The rows below fall into families. The same turns and mirrors carry the whole set onto itself and the rows of a family onto each other. For each named row, which other rows are in its family? Write them in the order they are listed.
These 36 rows form 6 families of 6 rows each.
pusug: -0.24; +1.24; -1.06; +1.25; +1.94; +1.24; -0.99; -1.17; +0.95
nat: -0.04; +0.51; -0.47; +1.07; +1.79; +0.89; -0.70; -3.05; -0.07
lavum: -1.52; +1.39; -0.74; +0.07; +1.65; -1.53; -0.09; -2.12; -1.50
mobav: -2.49; +0.28; -0.95; -1.68; -0.67; -2.55; +1.43; -1.44; -1.40
deren: -1.44; -1.13; -1.53; -1.16; -2.04; +0.98; +1.48; +0.24; +2.99
motep: -1.64; -1.85; -0.83; -1.97; -2.72; -0.41; +2.26; -1.69; +1.00
Gol: -0.54; -0.40; -1.31; +0.43; +0.71; +2.11; -0.34; -1.41; +3.32
vuna: -0.25; +1.17; -0.37; +1.34; +1.99; +0.64; -0.87; -2.09; +0.92
figut: -0.39; -0.12; -1.35; +0.57; +0.00; +2.25; +0.01; -0.33; +3.25
gafum: +0.02; +1.59; -1.12; +1.17; +1.65; +1.09; -0.88; -1.52; +0.34
Luta: -1.86; -0.65; -1.49; -2.13; -2.90; -0.76; +2.16; -0.16; +0.66
nutu: -1.10; -1.27; -0.82; -0.80; -2.02; +0.82; +1.46; -0.64; +3.64
ramop: -2.61; -0.14; -1.00; -2.12; -0.51; -2.32; +1.00; -1.68; -1.35
Mubi: -1.05; +0.48; -0.30; -0.23; +0.86; -1.20; +0.17; -3.12; -2.05
pep: -1.95; +0.63; -1.11; -1.69; -1.25; -2.09; +1.37; -1.04; -1.84
lumo: -1.03; +1.73; -1.00; +0.02; +1.04; -1.10; -0.10; -1.70; -2.05
rasob: -1.64; +1.01; -0.87; -0.43; +1.74; -1.39; -0.46; -2.35; -1.51
pozu: -0.20; -0.02; -0.73; +0.96; +0.34; +1.90; -0.12; -1.25; +3.50
Sipem: -0.45; +1.23; -0.93; +1.31; +2.29; +0.64; -0.80; -2.03; +0.87
fuz: -1.53; -1.52; -1.54; -1.32; -1.53; +1.16; +1.23; -0.70; +3.56
Gebu: -1.22; +1.60; -0.82; +0.30; +1.66; -0.90; -0.52; -1.40; -1.66
ran: -1.27; +1.42; -0.18; +0.13; +1.40; -1.69; -0.21; -2.26; -1.49
Ginan: -0.82; -0.81; -1.69; -0.92; -2.20; +1.36; +1.40; -0.05; +2.98
koz: -1.35; -1.20; -1.41; -0.87; -1.72; +0.94; +1.57; -0.46; +3.61
pebur: +0.13; +0.27; -1.50; +0.85; +0.02; +2.32; +0.02; -0.71; +2.78
pupo: -2.59; -1.44; -1.38; -2.48; -2.17; -1.04; +1.85; -0.87; +1.21
supur: +0.14; -0.68; -0.78; +0.85; +0.43; +2.33; +0.00; -2.30; +2.52
Poge: -0.64; -1.82; -0.96; -0.71; -1.84; +1.70; +1.46; -1.60; +3.01
Sagut: -2.22; +0.25; -0.33; -1.62; -0.91; -2.65; +1.30; -1.60; -1.31
keb: -0.34; -0.08; -1.24; +0.81; +0.59; +1.91; +0.08; -1.18; +3.42
lesis: -0.63; +0.86; -1.00; +0.81; +2.40; +0.77; -1.19; -2.25; +0.81
rilef: -2.25; -1.03; -0.70; -2.08; -2.62; -1.40; +2.11; -0.76; +1.19
fegaz: -2.31; -0.75; -1.29; -2.23; -2.44; -1.25; +2.01; +0.00; +0.38
zam: -2.37; -1.05; -1.25; -2.13; -2.34; -1.32; +2.26; -0.62; +1.15
zupaf: -1.93; -0.65; -0.53; -1.72; -1.32; -1.75; +1.62; -2.38; -1.57
Dom: -2.31; +0.58; -0.98; -1.47; -0.58; -2.16; +1.00; -0.86; -1.94

The rest of the family of lesis: Gol, ramop, rasob, fuz, pupo
The rest of the family of Luta: gafum, pep, lumo, Ginan, pebur
The rest of the family of zam: lavum, mobav, Sipem, koz, keb
The rest of the family of Sagut: vuna, nutu, pozu, ran, rilef
The rest of the family of motep: nat, Mubi, supur, Poge, zupaf

